Each run below is a few steps of one of 8 hidden systems, one row a step.
k746, seq 1:
[[-58  22  59  15   5  31  23 -14  39  11 -48   6  23 -10 -28  26   4 -23]
 [ 15 -34 -34  26   3  14 -29  -7 -24  -2  41  21  14  -1 -60 -71  -8  16]
 [ 11 -26 -14 -29 -10 -54  -2  -3  19 -30 -33  12  16 -31  72  12 -24 -11]
 [ 33  20  -9 -14  23  33  74  18  10  22  38 -32 -35  10   2  25  32 -14]
 [-39  45  35  17   1 -20 -61  11 -27  -2 -36 -11 -25  -6  -6 -19  22  53]
 [ -6 -25   4  38 -39  20   1 -14  14  24   4  -2  64  -1 -32  36 -56 -28]
 [ 23 -22 -46 -26  11 -15 -24  -9 -29 -32  16  47 -16  59   8 -35  22  -1]
 [-16  11  43 -43  30   2  50  -4  35 -11 -51  -9  13 -51  22  11  27 -19]
 [  7  12 -13  27  11  37  -2  20 -16  18  65 -33 -27 -36 -30 -40  -5  24]
 [-14 -12  10  23 -46 -69 -53   2   9  -2 -31  -8  -3  13  40  26 -37  13]]
k113, seq 2:
[[ 18  -1 -36   5   0  52  15 -18   3 -18  79  29  15  -1  30  -5 -34 -19]
 [-43  30 -25 -10  17 -60  15 -19  24  37  -4 -29 -45  23  34 -33   9   9]
 [  3  22   0 -24   7  29   8  22  -3 -33 -36 -31 -15 -23 -67  62 -15  37]
 [ -6 -43  12  44 -38 -27 -50  59 -41  16  -5   1  25 -11   9  -6  17 -34]
 [ 25 -26  66 -55   3   3   1 -55  14 -17  -1  26  11  15  22   5  17 -17]
 [-16  22 -43  53  21  46  35  -9  24 -16  29  40 -18  25  -7 -42  -5  -5]
 [  4  13 -19   2  10 -54  21 -23   8  49 -27 -47   9 -35   2 -24  -4  54]
 [ 25   5 -25 -28 -20  21 -19  36 -26 -39  21 -18   2 -20   3  77 -41   4]
 [-38 -12  32   7 -11 -38 -24  39 -11  27  -8  -5 -18  41  33  -3  51 -60]
 [ -2   7  60 -29  25  46  -2 -47   7 -24 -23  25  -1   7 -60  -6  21  20]]
k173, seq 3 (10 x 18):
[[-55  38  57   8  17   9   7 -46  47   0 -18   2 -19 -26  17 -35  -2  16]
 [  2  -8 -29  68 -17  12  25 -17  30  34  23 -19   7   2 -52 -10 -48  17]
 [ 54 -27 -63  16 -18 -48  22   9  -6  -8 -30  16  21  29  24  30  -9   6]
 [  2  35   2 -65  22  19  15  29 -45   3  10 -19   5   7  26  46  53 -20]
 [-49  36  29 -18  12   8 -78   1 -29 -26  10   5 -27 -15  -8 -41   9  31]
 [-46 -36  38  19 -28  -3 -25 -30  42   6 -13   1  32  -3 -45  -6 -56 -26]
 [ 65 -71 -14  30  -8   1  50   9  23  -1  15  15  -9  16 -23 -21   7 -27]
 [ 34  30  -9  -7  26 -13  61   6   5  -4 -40  -1  -4 -29  59   7  46  24]
 [-22  74  -2   2   0  32 -16  -2 -31  25  44 -41  -7 -15  17  28  -9  37]
 [-43  -4 -17  13 -31 -41 -77 -19 -13  -2  -4  16   0  56 -16   2 -39   8]]
k43, seq 4 (10 x 18):
[[ -22   17   -9 -100   19   -1  -25   -6  -30  -25   25   -5  -11   12
    21   16    9  -20]
 [ -76   38    4  -10   29  -11    3   29   26   -7  -34  -23  -32  -39
   -10  -35   13    8]
 [  30  -41   45   50  -23   -8  -13   13   23    5   -5  -29  -25  -34
   -54  -17  -17   27]
 [  57  -43    1   57  -32   14   11   11   14  -21   13   46    5   22
    40   16   -6  -26]
 [  19   20   -9  -26   18    2   47  -33  -20   45   11    7   36   39
    43    8   52  -24]
 [ -27   76  -20  -39   34   25  -12  -40  -21  -13   -6   -2    1   -7
   -15    3   -9   62]
 [ -52  -10  -36   16  -20  -26  -40   20   12    2   -3  -30    5  -24
   -47    0  -69    7]
 [  23  -68   27  -19  -21  -27  -29   52   -1  -32   -4  -12  -42   15
   -25   15    7  -41]
 [   2    3   47   22    8   13   37   27   12   -5  -29   27    7  -18
    52   -8   67  -38]
 [  23   25   34   22   13   33   24  -62    1   44   36   -4   25  -21
    11  -40   21   39]]
k406, seq 5 (10 x 18):
[[ -6   0   7 -47  25  56  -8 -17  -8 -47  16  33 -25  41 -62  -1  10  -6]
 [-55   2 -12  12  27 -25  -5   5  12   8 -31  11  20 -46   2 -83  22  -9]
 [ 54 -25  64 -27  -3   6  20 -15  29  -8   5 -44 -22 -57  -5  17 -15  26]
 [ 10  -3 -30  73 -27 -10   4  54  15  -8  23   3 -37   9  53  -2 -10 -19]
 [ 11  37  15  -7  -7 -21   8 -29 -32  61 -17 -23  27  50   4  49  32  18]
 [ -7   2 -48   6   1  47 -31  -7 -22 -39  15  39  14  26 -67   4 -32  14]
 [-37 -28  -6 -38  11 -45  -6 -27   2  14 -23  12  57 -23  25 -42   3 -35]
 [ 35 -14  41 -57  27  21  10   3  20 -57  12 -16 -68 -25 -14  -4  10   6]
 [-42  24  -3  65   0 -13   8  57  10  22  -7 -20 -20 -30  33 -34  19  -8]
 [ 48  -1  55  12 -34   3  -9 -36 -12  47   7 -38  15  18 -19  52  -8  35]]
k746, seq 6, 10 rows:
[[-30  44 -25 -45   4  19 -39 -39 -53  14  16   9  47  36 -14  34  -7   5]
 [-83  -4  -8 -47  21   8 -13  -4  16 -21  -4  16   3  17 -31 -12 -12 -55]
 [ 10 -64  21 -28  13  -1   1  20  31 -45  -1  -8 -41 -34 -52 -39  -8 -17]
 [ 54 -32  30  42 -19  -5   1  36  15 -33  14   1 -30 -52  54 -13  -1   5]
 [ 50  15  26  45 -25 -17  27 -22  -3  59  26 -23   2  17  59  18  21  24]
 [-23  76 -19  22   7   6  -1 -50 -12  27 -22  11  15  49  -1  21   3  52]
 [-59  11 -51  -9  10   2  -4  -1 -19  17 -41  10  60  11 -65   0  -7 -21]
 [ -1 -46 -24 -76  12   1 -35  23 -26 -47  12  -1   9 -23 -41  -7 -17 -25]
 [  1 -31  49 -27  -2   4  -1  36  25 -40  28  -8 -50 -31  43  -4  12 -52]
 [ 33  -8  68  43  -9   1  17 -14  34  22  24 -22 -57  -1  11 -22  17  24]]
k405, seq 7 (10 x 18):
[[-12 -28 -13 -19 -19  -4 -52 -40  -4 -36  23  36  38   0  17 -14 -58 -10]
 [ -1 -34  -6 -36  12 -10  52  16  32   3  16 -11 -37  34   9   4  21 -66]
 [ 15  27 -11  16  30 -12   9  25  -3 -23 -34  -9 -54 -26 -13 -34  39  58]
 [-14  12  25  24 -34  -4 -18   1  -3  33 -13 -36  60 -57   6  36 -37  15]
 [ 32 -21  -1  28 -27  24 -12 -40  -4   7  72  29   1  54   8   0 -25 -13]
 [-37  10  -6 -14  19 -25   8   6   8 -24 -58  41 -14  54  28   0  46 -31]
 [ -5  17   4 -37  40  35  24  17 -25  10 -15 -30  15 -47 -71  -4  35  18]
 [  3 -15 -29  -5 -21 -18 -51 -14  -5 -26  31  -6  12 -49  11 -18 -72  34]
 [  8 -28  23  13 -29 -21  31  10  41  20  29 -22 -36  34  36  37 -15 -57]
 [ 18  23  15  48  18   7  11  14 -10 -13 -31  29 -41  32 -11 -31  61  36]]
k850, seq 8 (10 x 18):
[[-13 -30  40  56 -18  -5 -41 -23   6  19  26  12   1  -9 -11 -78  -6   9]
 [ 43 -15   4  33  -7  -1  57 -57  61   3 -10  18  -5  26  -2   6 -27  20]
 [ 35  13 -81  11  26  -2  52  36 -19   2   0   6  -8  12   7  -5  34  10]
 [ -6  42 -13 -66  17 -18 -29   7 -42 -20 -26 -21  17 -37  23  30  10  37]
 [-60  26  19 -11 -20  30 -51  10 -19   4  43 -12  10  12  -4  36 -31 -33]
 [-22 -63  43   3 -18 -37 -46  -7  15   0  -1  10 -21  39 -39 -40   3 -33]
 [ 40 -36  41  28   7  29  66  -5  49 -10 -30  20  13 -14 -30  -3  14 -19]
 [ 42   7 -44  49  16  -1  38  17  -8  11  18   4  12 -50  40 -52  20  29]
 [ 10  56 -15 -27   4 -25  -4 -40  -5   7   1 -25 -16   1  52  36 -23  60]
 [-48  40 -32  -3  -4  12 -30  24 -28   2   3  -6 -21  63 -32  46  -1 -19]]
k850, seq 9:
[[-56   0 -26  38   2  10  11  35  28  20  27 -30  -6 -45 -21 -31 -33 -24]
 [ 68 -52  26 -13 -30 -42 -32 -20   1  -7  -2 -29 -27   5 -24  15 -27  47]
 [ 12  19   5  54 -20  15  37  32   3   4 -29  24  14  32  38  56  30 -29]
 [-16  24 -14 -15  30 -18 -22 -21 -54  34  -4   9  29   2 -10 -65  57  26]
 [-27  36   1 -25   6  40  -3 -51  35 -55   2  25   0 -12   4  17 -58  16]
 [-15 -40 -53  -5  -8 -26  14  35   8  24  42 -25  -8  15 -17 -13 -24 -52]
 [ 55 -36  56 -46  -1 -19  -8  17  -2 -39 -34 -17 -35 -20  -8  24  30  14]
 [-32  32  23  70 -14  35  17  35  -2  29 -12   1  37 -33  22  11  17 -18]
 [ 14   2   3  10  -6 -26 -44 -62 -22  30  29   5   6  22  -7 -56  -5  56]
 [ -4  18 -27   0   0  17  42 -30  48 -35 -21  30 -15  51   7  44 -28 -13]]
k173, seq 10, 10 rows:
[[ 42 -21 -12 -39  18  13  64  17 -12  32  -1 -24  40 -21 -18  26  38 -30]
 [ 21  34  -7  -7  19   8 -26  22 -22 -48  26   5 -48 -34  63 -19  16  40]
 [-78  31  41   4 -16 -26 -25 -21  16  51 -11 -39  16   2   1  22 -21  -8]
 [ 32 -46  -8  20 -20  16 -24 -12   0 -19  24  20 -26  57 -76  -1 -26   5]
 [  2 -17 -15   9  14 -17  36  14   7 -13 -70  45  45  -6  24  -8  39 -29]
 [ 32  26  10 -40  28  43  24  -3 -24  15  60 -35   7 -59   9  -6  19  18]
 [-43  28  -3  29 -16 -37 -43  -3  23 -22   2   2 -47  -4  54 -20 -38  22]
 [-19 -17  14   1 -20 -16  10  -8  14  49 -20 -39  12  44 -73  42 -12 -24]
 [ 60 -28 -21  19   2  23 -10  25 -30 -60 -16  55  -8  21 -19  -7  25  14]
 [-18  23  19 -27  17   3  14  -9 -13  27 -15   0  62 -53  56 -11  35 -16]]
k113, seq 11, 10 rows:
[[ -3   8 -52 -21  -5  -3  11 -27  26 -19   9 -22 -11   6 -29  38 -79  27]
 [  4 -10 -46   7  -3 -50  -4  72 -22   6 -34 -23 -26  16   5  12  31 -13]
 [ 11   6  74 -38  10  25 -15  22 -28 -19 -35  -2  11 -32   4  29  57  -2]
 [-24 -15  38  45 -20  52 -26 -11   6   2  52  33  16   7  -6 -32 -11 -37]
 [  2 -21 -12  -3   4 -47  11 -75  33  20  -1   7   0  29  -6 -41 -26  24]
 [ 35  21 -83   0  22   8  47  19   4 -33 -20   1  -7  -5 -11  26 -18  33]
 [ -3  26   5   7  -2 -26  -5  62 -36  35   0 -42   3 -42  49   4  44  -3]
 [-22  14  79 -42 -20  30 -46 -15  -5 -16  19 -12  -4   1  -1  47 -12 -11]
 [-39 -33  -6  40 -15  -1 -21 -10  19   3   2  32  -1  65 -50 -33  -7 -35]
 [ 41 -24 -22 -16  31 -30  29 -33   2  -5 -46  16  19 -10 -30 -40  19  43]]
k43, seq 12 (10 x 18):
[[ 11 -33  27 -46 -10  13 -18 -43  -8  12  14   5  12  60 -66  31  -6 -21]
 [-30   3 -42 -30  32  13   0  18  -4 -63 -39  53  28 -25   6 -23   6 -19]
 [  1 -17  12 -36   8 -38   8   3  -1  40  15 -57  10 -69  12 -37   5   2]
 [ 29  17  12  32  -6  15 -12  26  16 -48  31  -7 -84  -7  31   2 -16  34]
 [-10  -6  -3  69 -23 -28  40   7  27  57 -26  -2   8  49   1  14  14 -32]
 [ 52  -1  26 -31   3  37  -8 -32 -44  -9  -9  23  31  29 -45  38  26  26]
 [-57  26 -43  -8   7   9 -25  -9 -13 -12   3  32  67 -26  38 -17 -28 -17]
 [-15 -18   8 -71  14 -24 -16 -15   3  14  41 -57 -37 -14 -28 -22 -16  -5]
 [ -8   0  -5  29   8  -7   7  51  34 -64 -48  10 -71 -13   3  -5   2  12]
 [ 34 -34  32  56 -24 -17  31  19   0  66 -19 -28  37 -18  -9   9  30 -15]]
k49, seq 13:
[[ -4 -32  16  61 -20  -3 -36  18 -18  25  51   9  15 -24  28 -63   3 -17]
 [ 17  -7  11 -36 -15 -44  21 -50  33   6  -1 -12 -15  49  43  46 -25  -8]
 [  7  45 -22  41  34  43  51  21   5  -6 -11   4 -38   7 -33 -14  33  32]
 [-10 -13 -26 -11 -15 -42 -53   2 -44  12 -42  -4  63 -25 -20  -2 -13  26]
 [ -1  -3  11 -18 -17  52  -3  13   1 -15  74  -9  -5  -5  11  38 -36 -45]
 [-40   1  16  17  12 -38 -13   2   7  18 -18  18 -40  58  16 -53  57 -21]
 [ 31  -6  30 -42  18   8  37 -30  31 -31 -51 -15   3 -40 -36  28 -13  33]
 [ 17 -12 -26  82 -16  20  -8  37 -12   7  34   9  19 -45  12 -40 -14   8]
 [ 11  -9 -12 -38 -29 -60 -17 -26 -18  31   9 -16  19  47  44  42 -10 -17]
 [-18  61   7  -3  33  60  33   0   5 -25   7   1 -51  21 -21  17  24  14]]
k406, seq 14:
[[ 22  52  14 -12  27  10  -1 -44 -21  -2 -32   5  -8  14 -24  -3  33  78]
 [-23   1 -42  31  -1  43  19   5  17  -4  34   3  44 -50 -18  -9 -58 -14]
 [ 30 -48   8 -44 -20 -75 -28 -22  -3  15  16 -21  -7  15  39  -8  -5  -5]
 [-21  28   9  -9  12  28  19  38  20 -54 -38   5 -55  22 -10  54  15 -11]
 [-24   6   4  32   4   7 -21  30 -52  58  13  -9  39 -15 -22 -43  53  -6]
 [ 22  -2  46   5 -22  14 -35 -67  21 -25   2  17  14  -8  -1  12 -55  47]
 [ -1 -34 -38  20   8  -2  66  14  47   4  23  16  -6  21  24 -16  -7 -65]
 [ 31  20 -15 -39  27 -47  -6   2 -35   9 -32 -30 -27   9  -3  -3  49  57]
 [-38  35  -6  13  -9  57 -17  34  -4 -26   2 -11  21 -46 -22  43 -39  -1]
 [ -5 -48  29   0 -29 -35 -45 -13 -20  44  42   0  20  25  16 -31   2 -39]]
k49, seq 15 (10 x 18):
[[ 77 -50 -17  21 -18 -26  46 -11  15  15 -11  -5  -5  45 -23  29  -4   3]
 [ 38  33 -40  16  13  17  -2  29 -44 -40 -20  34   4   0  36  18  33  39]
 [-49  50 -10 -33  10   7 -17 -17 -42  47  18 -18  63 -20  17   2   6  -3]
 [-51   4  10 -26  -1  14 -41 -24  18 -16  50 -16 -46  18 -38 -22 -46  -5]
 [-23 -52   8  19  -4 -24  24  29  50 -21 -57  17 -19  24 -39 -10   4 -49]
 [ 80 -46  34 -15   5  -1  21  30 -19 -22 -13 -12  -1 -45  -3   4  43  14]
 [  7  39  14  42 -19  -1 -10 -11  -6  14  17   7  19 -31  93   0  -2  24]
 [-14  31 -18   0  -4  -8  19 -60   6  66  40 -25   9  52  -9  10 -19  15]
 [-21  14 -53  -4  15  11 -16   2   1 -50 -25  27 -33  41 -67   1 -23  26]
 [-21 -34 -13 -26   9   9   1  57 -27 -12 -38   6  50 -33 -30   2  25 -53]]
k405, seq 16 (10 x 18):
[[  3  23 -26  12 -16  52 -15  12 -28  -8  19  -4  12  28 -61  61 -33  18]
 [ 15 -52   2 -24 -24 -32 -72  24 -41 -36  -6  31   7  29   4   2   7 -24]
 [ -3 -21  79 -50  21  26  22   5  25 -23   3  -7 -32 -26  -1 -11  39 -41]
 [-19   0 -14  41  23  -6  12  -8  22  10   3   4  -4 -50  -7 -93   1  24]
 [ 19   5 -11  15 -19 -37  47 -42  39  43 -16 -34  27  -7  20  40 -51  24]
 [ 41  30 -47  46 -11  33  20  23 -20 -11  26  24  -4  45  20  38   3   4]
 [-21  20  16 -34   0 -25 -57  14 -64   7 -34  11  15  36  13  18  56  -2]
 [-40   2  47 -51  16  59 -28 -15  -3 -24  22  -6  -4 -23 -62  -4  -9 -10]
 [ -9 -67 -28   7  -7 -38 -12   3  29 -16  -1  10   2 -18 -19 -64 -34 -22]
 [ 55 -16  15  -3   1 -22  76  -1  54   3 -18 -32 -34 -16  30  30   0   4]]

Name the system that made each run.
seq 17 (2 x 18):
[[-35  17  -1 -18   7  -6 -64  51 -43 -18  39 -16 -49   1  17 -22  23 -11]
 [-41 -18  70 -17 -17 -28 -49 -31  20  -4 -47  -6   0   1 -46   9 -19   5]]

k173
seq 18:
[[-23   2 -24  -3  22  -1  15  78  -3 -29 -61 -10  -7 -39 -28   3  27 -12]
 [ 40 -36  42 -21 -25   7 -45  31 -46  13  42 -38  15 -37 -19  17   5  -5]]

k746
seq 19, 2 rows:
[[  6 -13  14  70 -36   7  -8   2  45 -25 -19  -3 -22   4 -34  25 -58  23]
 [ 42 -64 -19  22 -24  -9   8  22 -22  19   6  21  39  44 -16  13  20 -52]]

k43
seq 20:
[[-19 -48  44 -27 -33 -35 -51  10  -8  20 -12 -41   5  11 -54  29 -17 -25]
 [ -2 -21  34   0   6  43 -12  43  10 -69  -9  47 -17 -15   9 -15  27 -44]]

k43
seq 21, 2 rows:
[[ 36  22  38  -5  -8 -14  21  -9   0   8 -42  -2 -21  47  21  59  45  17]
 [-30  53  -6  32   6  58   0  -4 -32  22  -5  20  65  -6 -25  17  10   7]]

k43
seq 22, 2 rows:
[[  9 -28  24  -2   6  10  79 -24  60   2 -31  15   9  16  -3  17   7 -46]
 [ 50  10 -40  -4  35  21  18  -3 -45  -2   1  19  34 -24 -21 -39  40  45]]

k43
seq 23:
[[  3 -31 -23 -26  -1 -13 -30 -41   4  -8  69  14 -11  19  13 -52 -30 -11]
 [  0  -4  -4 -12  12 -32  58  -1  69 -32 -45  -2 -48  -6  34   8 -10  -4]]

k746
seq 24 (2 x 18):
[[-27  -9  25 -67  24  32  -9   0 -35  22  35 -15  25  -9 -40 -17  32 -45]
 [-26 -16 -17 -30  15 -23 -25 -25  31 -49   5   4 -45 -20 -18 -58 -41  25]]

k405
seq 25 (2 x 18):
[[ 18  16 -29  46 -26  29  38  -2   5  44  59 -16  26  10  27  38 -35 -16]
 [-19  26 -15 -24   8 -46 -37 -18 -28   5 -33   9 -31  75  -7  -3  34  31]]

k746
seq 26 (2 x 18):
[[ 10  -4  15   7 -25  44 -62  17 -29 -49  10  13  19 -33 -25  32 -39  20]
 [-40 -40   1   5 -18 -30 -15  14   9  24  33   8   8  17  38 -37   2 -77]]

k43
seq 27, 2 rows:
[[  2  28  17  51 -13  35   6  30   0  27  45 -45 -37  -4 -25  18  -5  17]
 [-14  -3  24   6 -40 -51 -68 -27 -18  16 -41   0  27  30  -5  33 -26  26]]

k113
seq 28:
[[ 14 -27  33   0 -13  -7  15 -68  33   9 -43  32  44  36 -16  15  -9  -3]
 [ 21   8 -45  16  31  58  60  15  -4  -7  43  29   9  -2   5 -27  24 -23]]

k173
seq 29, 2 rows:
[[  7  49   8  18 -10  21 -25 -10  -8 -37  19  34 -28  30  79  19   2  18]
 [-45  36 -10  -8  30   1  42 -46   2  64 -13  -8  41  19 -25 -24  26   0]]

k49
seq 30:
[[ -2  -2 -63  24  10   0  -5  -2  -2   0  26 -10 -26  -7 -55 -47 -31  41]
 [ 11 -13 -21 -15 -14 -60   3  26  10  -7 -56 -26  22 -46  33  33 -20  13]]

k113
seq 31:
[[ -5  60  33  29   6  35  14 -55   4  36  38   6   6   6  48 -14  16  29]
 [-39  34 -60  26   2  -7  -4 -52  10  20  20  13   5  43 -16 -25 -43  25]]

k173
seq 32 (2 x 18):
[[-40  14  45  -2  18  37  48 -35  54  21  21 -10 -28  21 -23  -5   0 -35]
 [ 25 -32 -31  47  -1 -43   1   9   5  11 -28  -7 -19   2 -50 -55   8  41]]

k406
seq 33:
[[ 32 -39  53  -5 -23 -44  35  -4  34  41 -30 -41  14 -13  19  39   5 -23]
 [ 55  -1 -21  30  -5  30  -1  44 -24 -44   7  23 -40  34   3  24  21  13]]

k406
